One turn moves each row of this set onto another row. After a few examples, where does it send each row asked below?
Q92: [-15.8  -7.4  -7.5  -7.3  16.9  -1.5   7.7   3.9   2.4  -6.3   9.4 -27.2
  -9.0 -15.3 -23.1 -24.3  -0.6   5.5 -10.4  -2.0 -14.6  -3.2  -1.7   7.7
  -0.2  14.0  15.4  19.8  23.8   6.5 -11.3 -11.1   8.4]
Q706: [-17.3 -10.7 -10.1  -4.5  16.3  -0.4   1.6  -0.9  -0.5  -7.7  12.5 -27.2
  -7.3 -12.0 -13.4 -31.7   0.4   7.1 -14.3   0.6  -8.7   0.3  -2.1   1.1
  -3.3  18.8  27.1  15.8  22.1   5.8  -6.1 -17.5   8.9]
Q461: [-18.4  20.6 -20.5  16.4  -0.6  -8.9 -15.9 -13.8  -4.1  -4.8   0.5 -12.3
  -4.2  -3.7  -8.9 -14.7  -0.9  -2.4 -23.3  11.9  15.5  12.4 -17.9   7.6
 -10.1  -3.6   4.3  17.1  -3.5   3.7 -33.1   0.9  12.5]
Q417: [-19.7  -1.6 -12.4  -2.3  18.4   1.6   5.7   4.3   2.7  -4.4  13.1 -28.3
 -11.9 -18.1 -16.1 -33.3  -3.1   0.7 -15.2   2.3 -10.7   1.8  -6.7  -1.2
   7.7  13.8  24.8  14.5  26.3   4.9 -15.2 -10.2  10.6]
Q288: [-15.6   1.3 -13.6  -3.3  19.1   4.1  11.3  19.1  -3.5 -10.6   1.5 -18.5
   3.8 -20.8 -13.0 -29.5   3.2  15.8 -14.6   2.4  -8.1  -1.1  -7.9  -0.8
   4.0  13.6  18.4   5.9  23.3  18.9 -23.0 -12.7   5.2]
Q491: [-16.2   2.8  -2.5  -0.9  15.3   6.6  10.6  10.7  -4.6 -10.2  14.2 -17.4
  -5.1 -10.7  -1.5 -35.4   1.8   8.4 -15.5  -3.4  -8.2  -1.3  -5.5 -10.3
  12.3  16.0  22.5  14.2  23.2  11.5 -18.5 -11.0  18.9]
Q330: [-12.7  17.1 -27.1  19.0   1.4 -12.9 -19.3 -18.3  -5.1  -9.0   3.8 -13.8
  -2.3  -2.9 -11.3 -17.6  -9.2  -0.3 -21.7   6.6  17.8  10.9 -17.8   7.8
 -15.4   0.7  13.0  13.5  -1.5   5.7 -24.2   7.3   5.2]
Q360: [-15.2  12.9 -13.4  19.6  -8.8 -13.7 -14.4 -21.6  -4.4  -7.2   3.9 -10.4
  -8.1   3.3  -9.0 -16.9  -2.3   2.9 -21.4   0.0  17.8   7.8  -9.8   7.7
 -16.1   3.6   6.9  20.9  -2.4   0.1 -22.1   3.1  12.2]
Q311: [-18.0  23.2 -19.6  11.7  -0.4   1.3 -10.7   3.4 -10.2 -11.7  -6.5 -12.5
   5.6  -9.8   1.7 -12.6   3.2   1.8 -16.5  17.6  16.8  11.5 -12.6   0.3
   2.2  -0.7   5.6  17.0   1.1  13.9 -40.3  -5.7   8.8]
Q557: [-13.5  14.3  -3.6  12.5  -9.5   0.8  -8.4  -8.8 -11.1 -14.3   4.6 -10.2
  -0.6   8.4  13.2 -17.9   2.0   2.6 -14.6   1.4  18.7   9.5  -1.8  -6.4
   0.1   6.9   7.9  26.0  -0.8   7.4 -29.3  -6.1  20.9]
Q226: [ -8.6  18.1 -23.7  17.0   1.6 -15.7 -14.3 -19.1  -2.6  -9.5   8.7 -11.8
  -6.5  -0.1 -14.6 -16.9 -15.5  -2.9 -17.9  -3.1  17.1   8.6 -14.0   7.7
 -11.8   0.5   6.7  15.8  -2.2   5.9 -24.5  14.4   8.4]
Q391: [ -6.7  -3.1 -14.6   0.4  18.7   9.5   8.9   9.4  -3.8 -17.7   7.4 -25.1
  17.4  -4.7   0.6 -27.2  -6.0  11.3 -10.0 -11.9  -6.2   2.7  -5.1   0.8
   0.9   3.6  30.9   8.7  16.1  27.4 -23.7   0.7   6.4]
Q225: [-10.2  14.7 -27.8  14.8   4.1 -11.3 -17.2 -16.4  -5.3  -8.3   4.5 -13.4
   2.7   0.6  -8.1 -17.7 -11.0  -0.8 -21.5   3.8  19.1  15.4 -16.8   7.5
 -17.7  -0.7  12.1   8.9  -5.5  10.1 -26.9   6.4   7.0]
Q981: [-22.8   5.4  -1.0   4.2  11.6  10.6   7.0  10.8  -1.8 -16.4  11.8 -16.5
  -0.8  -7.5   4.6 -33.4   3.0  10.0 -11.4  -3.1   0.1   0.7   0.3 -12.4
  17.0  10.6  19.9  17.8  14.4  15.3 -22.2 -14.0  21.9]
Q322: [-15.4  -4.0  -4.9  -5.1  19.5   3.2  -0.2   7.7  -4.2 -24.5  10.7 -15.3
   6.5  -5.8  -3.2 -24.9   1.0  18.3  -3.0  -5.1   0.3  -4.2   6.6  -3.9
   1.8  15.9  11.1  21.7   8.0  24.0  -7.0 -18.2  15.9]
Q405: [ -7.9   4.0  -6.9  -6.6  23.6   6.1   7.3  10.0  -1.4 -19.6  11.7 -21.0
   8.3  -6.7 -10.2 -16.9  -6.4   7.3  -0.1  -9.9 -13.0  -5.6  -1.2   3.5
   9.7   3.2   9.2  24.8  14.0  25.4 -19.5   1.4  14.8]
Q575: [-10.2  -9.9 -10.7  -4.2  15.7  -0.5  11.9   1.2   2.4  -5.3  14.3 -29.0
  -6.8 -10.1 -17.2 -32.0  -7.5   3.6 -12.2 -11.0 -11.3   1.1  -1.7   4.0
  -0.9  14.6  26.2  12.6  25.0   7.4 -12.6  -4.4   7.6]
Q679: [-12.2  14.1 -17.9  16.4  -3.4 -17.3 -13.2 -18.1  -1.9  -9.9   4.1  -8.5
  -7.9   0.0 -18.1 -13.9  -8.8   3.7 -16.7  -3.0  18.4   6.4  -9.0  10.7
 -16.3   4.4  -0.2  19.4  -4.0   4.5 -21.2   7.4   8.6]
Q486: [-15.9  12.9 -12.1  16.8  -7.1 -10.1 -14.0 -20.9  -5.4  -6.3   5.3 -10.6
  -6.5   7.5  -2.7 -18.0  -0.7   0.0 -21.4   1.2  18.3  11.6  -9.4   4.8
 -14.8   2.1   6.7  19.8  -5.8   0.3 -25.3  -0.3  17.4]
Q222: [ -6.9   2.5  -6.1 -10.1  22.9   3.4  10.3  11.8  -3.9 -12.5  12.2 -19.9
   0.5 -11.4 -14.2 -22.6  -2.2   7.7  -7.1  -6.9 -18.2  -7.4  -5.5   1.9
   7.2  11.1  11.0  20.4  22.6  17.8 -16.3  -2.9  14.0]
Q112: [-21.9   5.0 -14.2   3.2  15.9   9.1   8.2  20.2  -0.4 -15.0  -1.5 -19.4
  10.7 -19.5  -6.7 -27.3   3.8  15.3 -12.8   3.6  -0.5   2.6  -5.2  -0.8
   8.6   4.8  19.0   8.0  16.2  23.8 -30.6 -12.2   6.3]
Q913: [-12.1  12.2 -16.6  11.2  -2.1 -16.2 -12.8 -16.6  -3.4  -9.9   2.7  -7.8
  -4.0   2.9 -14.8 -12.4  -6.9   4.4 -15.6  -1.9  19.4   8.9  -7.3  10.8
 -18.8   3.3  -5.3  19.5  -9.0   6.6 -21.8   1.5  12.1]
Q478: [ -6.7  17.6 -21.5  12.4   2.5 -13.6 -10.8 -17.5  -2.5  -8.3   9.1 -11.8
  -4.6   3.5 -12.8 -14.9 -15.7  -4.8 -16.1  -5.4  15.1  11.2 -13.7   7.8
 -11.6  -2.1   1.3  16.1  -4.6   7.6 -28.3  13.8  13.3]
Q550: [-15.6  -7.1 -18.8  -3.9  19.6  -2.0   7.2   6.9   2.9  -6.8   8.3 -27.2
  -5.0 -20.0 -21.7 -32.3  -5.9   8.3 -13.9  -0.9  -6.3   2.8  -4.1   3.6
  -1.7  16.1  23.4   6.9  23.6  10.1 -13.5 -11.4   1.8]
Q265: [-12.1  -6.0  -6.5  -8.9  20.8   0.9   3.9   8.8  -6.9 -17.5  10.9 -16.1
   1.6 -10.0  -7.7 -29.1   2.6  17.6 -10.0  -2.5  -6.6  -5.0   0.0  -3.9
  -1.7  21.6  16.2  15.6  17.1  18.8  -5.6 -19.0  11.7]
Q58: [  2.0  20.0 -17.7   4.0   6.1  -4.4  -2.6  -3.6  -6.8 -16.4   7.3 -13.6
   5.4   2.8  -5.3  -8.1 -18.7  -4.6  -4.7  -8.8  10.9   8.1  -6.9   4.1
   0.4  -1.0  -1.7  21.7  -0.2  19.4 -33.0  16.8  12.4]
Q346: [ -4.1  -5.9 -11.5  -4.5  19.4   5.0  11.7   8.1  -6.4 -12.2  10.1 -23.3
   7.9  -6.7  -3.9 -31.2  -3.7  11.3 -13.8 -10.7 -12.0  -0.7  -7.0  -1.7
  -1.6  13.3  29.9   7.3  23.1  19.7 -16.4  -3.3   7.4]
Q688: [ -6.0   8.9 -10.5   2.8  -0.9  -8.3  -9.3  -5.2  -9.3 -21.2   0.9  -6.6
   5.7   3.9  -4.4  -7.8  -6.0  11.0  -4.7  -2.8  20.2   5.0   4.3   4.7
 -11.4  10.5  -8.5  24.9  -7.2  18.0 -20.5  -5.1  11.0]
Q406: [-17.0  18.5 -18.9  19.9  -4.0 -11.1 -17.6 -17.6  -4.4  -5.8   1.6 -12.2
  -7.0  -3.2 -10.3 -15.3  -0.6  -0.8 -23.1   9.2  14.3   8.6 -16.9   8.6
 -12.0  -1.3   9.1  20.2  -0.1   0.7 -27.0   4.0  10.3]
Q499: [ -2.2  13.0 -28.7   9.7   5.9  -1.2 -10.7  -3.8 -12.1 -16.6   0.8 -16.5
  16.3   1.1   6.8 -18.4 -12.7   2.1 -15.1   1.5  20.0  16.1 -11.7   0.4
  -9.2   1.7  19.5   6.8  -0.1  21.7 -32.7   5.9   2.1]

Q225 moves to Q461
Q226 moves to Q330
And these:
Q288 moves to Q491
Q688 moves to Q58
Q981 moves to Q322
Q575 moves to Q550

